(in the rows, 128 means zero)
Each named turn below is shown by a few rows before and after it. Which turns, in which order, take the first row of each later pair to the second? The first pair is answered.
kemek (before -> after):
[119 152  94 121 114 123 126 131 110 105 142 104 124 132 149 140 134 128
 121 126] -> [115 151  96 111 119 119 131 130 119 109 126 107 133 134 154 143 137 115
 120 115]
[144 105 142 110 117 130  88  79 108  88 124 166 140  69 151 192 121 170
 133 137] -> [126 114 149 148  97 125  92  76  91  99 144 125 110 101 155 202  98 175
 149 139]
[138  73 163 128 135 154 132 132 118 153 138 133 139 134 103 111 135 139
 126 139] -> [128  76 164 140 131 150 134 131 114 159 140 120 130 146 104 116 126 137
 132 136]
[128 119 111 109 133 107 126  98 100 110 152 155 125  49 133 138 157 121
 167 106] -> [123 127 113 139 118 107 125  93  85 112 176 130 100  68 131 141 145 135
 178 115]
Zelol (before -> after):
[119 111 152 160 113 150 103 121 143 142 152 124 126 144 116  87 147 121
 101 127] -> [110 109 158 160 105 146 102 114 137 145 155 118 120 145 121  97 144 115
 110 115]
[125  78 170 161 116 139 135 130 108 164 135  96 123 166 110 110 115 146
 126 137] -> [127  79 170 158 106 142 127 114  92 146 156 102 109 138 112 126 122 161
 139 137]
[110 141 125 119 132 114 129 118 139 145  93 115 140 141 155 142 125 107
 131 105] -> [116 141 123 112 120 117 120  97 120 123 120 123 124 104 155 160 133 126
 146 107]
[118 157 131 137 120 149  92 140  90  96 150 124  75  68 139 175 141 151
 169 128] -> [154 174 106 130 156 169  99 189 123  98 133 147 111  89 118 119 151 157
 114 175]
zamiv (before -> after):
[ 88 147 133 147  98 135 106 141 163 134 144 108 129 164 162 140  77 106
 149 100] -> [104 135 141 169  94 148 102 145 152 136 167 107 121 172 144 119  76 133
 139 128]
[136 185  89 126 124 120 128 128 119  91 167 119  98  89 146 156 133 156
 157 140] -> [109 183  96 115 128 102 136 124 131 106 135 108 105 106 163 174 125 122
 172 104]
[104 104 152 141 105 133 129 118 102 146 131 119 108 146 130 142 123 120
 142 135] -> [119 108 146 143 106 143 123 119  97 134 150 128 105 131 122 135 130 139
 134 154]
[120 119 117 158 122 145 122 122 130 128 141 126 125 103 109 132 119 161
 129  90] -> [121 124 113 151 123 144 122 120 133 122 136 130 128  97 113 138 123 158
 130  86]

Between the rows of a pair lie two turns.
[ 94  39 132 133 113 160  98 103 139 147  87 101 134 152 124 165 129 134
 156 102] -> [128  36 127 146 113 185  89 111 128 127 125 114 127 136 100 140 140 180
 136 146] -> zamiv Zelol
[118 126 149 170 100 135 124 126 108 137 159  99  92 144 134 134 112 147
 143 132] -> [ 96 138 141 150 106 116 132 125 125 141 125  97 103 149 156 151 114 110
 154  99] -> zamiv kemek
[133 118 153 134 116 119 137 131 102 130 127 100 127 141 113 111 151 162
 133 146] -> [122 117 155 126 110 110 135 116  98 124 124  99 126 128 123 131 153 153
 149 127] -> kemek Zelol
[157  72 171 161 141 154 131 155 129 164 130 141 153 163  97  68 122 153
  90 163] -> [179 106 138 150 137 162 123 153 122 127 161 157 140 123  96  76 139 180
  90 187] -> kemek zamiv
[143 112 161 122 140 128 155 146  85 141 134 135 113 156  96  85 117 127
 129 143] -> [136 109 162 106 149 122 158 149  96 146 113 144 127 154 102  85 122 111
 127 128] -> kemek kemek
[112 175  85  90 142 104 142 148 154 110  88 142 155 125 155 142 139 101
 109 114] -> [142 138 101  87 152 125 137 152 153 111  94 168 173 114 126 110 149 126
  82 140] -> zamiv kemek
[114 154 106 109 113 117 127 147 139 105 142 140 136  82 145 151 147 144
 111 143] -> [119 162 103 132 118 124 131 167 145 118 143 128 138 115 135 127 139 150
  94 166] -> Zelol kemek
[121 144 113 114 142 117 141 152 147 128 105 118 143 147 138 126 118 104
 140 121] -> [132 139 112 102 147 120 138 151 151 122 107 136 151 130 134 122 125 110
 132 126] -> kemek zamiv
[135 118 134 107 129 129 124 120 133 126 119 152 143 117 133 128 144 127
 137 119] -> [134 132 126 115 123 129 121 115 124 117 134 148 128 110 135 137 144 137
 146 125] -> kemek zamiv
[133 163 103 145 125 118  91 139 127 105 168 110 135 148 137 129 151 156
 129 155] -> [128 171  98 141 133 113  97 152 141 114 149 110 148 163 141 123 152 145
 121 153] -> Zelol zamiv
[141 170  75 135 100 135 103 131 144  79 127 132 144 119 153 134 154 172
 139 152] -> [107 169  85 133 102 113 114 129 158 105  90 111 155 153 174 149 139 130
 154 115] -> kemek kemek
[149  99 140 105 146 137 117 150 129  93 135 158 144 137  81 106 117 130
  80 152] -> [119 108 140  93 152 115 129 149 146 111  95 146 158 159 103 123 108  87
  93 115] -> zamiv Zelol
[139 152 119 172 148 145 158 162 126 182 118  56 103 184 105 135 128 158
 125 153] -> [148 154 116 168 129 151 141 134  97 150 163  67  76 131 104 163 138 188
 147 158] -> Zelol zamiv
[133 110 123  98 124  89 119 100 125 148  94 147 136  88 127 148 132  99
 141 108] -> [140  78 154 147 115 104 119 110 110 176 113 125 127 131 103 117 113 123
 127 135] -> zamiv zamiv
[140 115 130 101  92 132  81 102 127  96 149 202 135  68 165 140 131 120
 123 128] -> [161 143 108 144  99 148  87 142 135 105 164 182 129 119 142  95 120 147
  87 185] -> kemek Zelol
[ 87 126 147 136 111 105 142 118 124 141 107 104 121 159 144 157 117  99
 147  93] -> [117 111 141  81 134 118 134 120 139 113  95 162 158 103 133 144 149 106
 126  97] -> kemek Zelol
[103  64 155  84 147 138 120  91 127 152  93 168 182  86 158 137 125  96
 152  67] -> [137  34 175 111 145 169 109  98 110 152 132 175 176  85 120  99 126 149
 125 117] -> zamiv kemek
[129 139 105 106 117 150 101  94 121  91 170 123  83 117 126 157 145 138
 132 125] -> [141 153  87  88 136 153 103 113 142  86 150 141 105 116 126 139 156 132
 109 136] -> zamiv Zelol
[134  98 168 112 129 118 120 104 121 126 126 124 151  98 134 157 140 123
 131  95] -> [141 106 157 100 138 118 122 114 132 122 117 134 163  94 135 150 147 117
 121 100] -> Zelol zamiv
[121 147 133 135 104 123 150 147 127 161 115 108 127 152 128 123 113 121
 124 139] -> [149 142 126 108 118 136 144 149 133 141 120 144 145 115 114 113 133 138
 105 154] -> kemek kemek
[ 86 228 104  84 125  96 149 114 116  86 154 142 100  89 151 182 120  95
 179 103] -> [ 69 160 173 173 112 106 159 129  96 167 154  79  86 196 118 136  69 100
 170 116] -> zamiv zamiv
[121 120 133 135 112 126 136 128 132 136 130 125 116 126 127 138 131 126
 129 123] -> [134 124 127 131 120 131 136 138 138 131 132 133 122 123 120 126 137 133
 115 139] -> Zelol Zelol
[139 170  82 124 146 140 126 156 141 119 129 140 126 134 110 116 127 129
 115 149] -> [115 166  92 123 147 122 133 154 148 138 104 127 130 153 123 128 117 102
 125 118] -> zamiv zamiv
[122 114 139 122 141 131 131 145 128 146 106 134 147 126 128 122 129 123
 109 126] -> [120 110 144 135 137 132 133 145 121 151 113 125 138 135 125 118 123 125
 110 129] -> kemek Zelol
[127  84 149 119 127 120 128 135 124 140 103 128 109 158 140 122 132 139
 120 128] -> [148  99 131 106 128 131 121 135 122 112 121 147 107 125 137 120 146 159
 113 148] -> zamiv zamiv
[117 116 136 109 124 114 133 114 126 125 117 129 119 120 143 145 124 122
 141 112] -> [119 109 141 107 127 115 132 114 127 125 113 136 123 116 141 142 125 123
 136 112] -> kemek zamiv
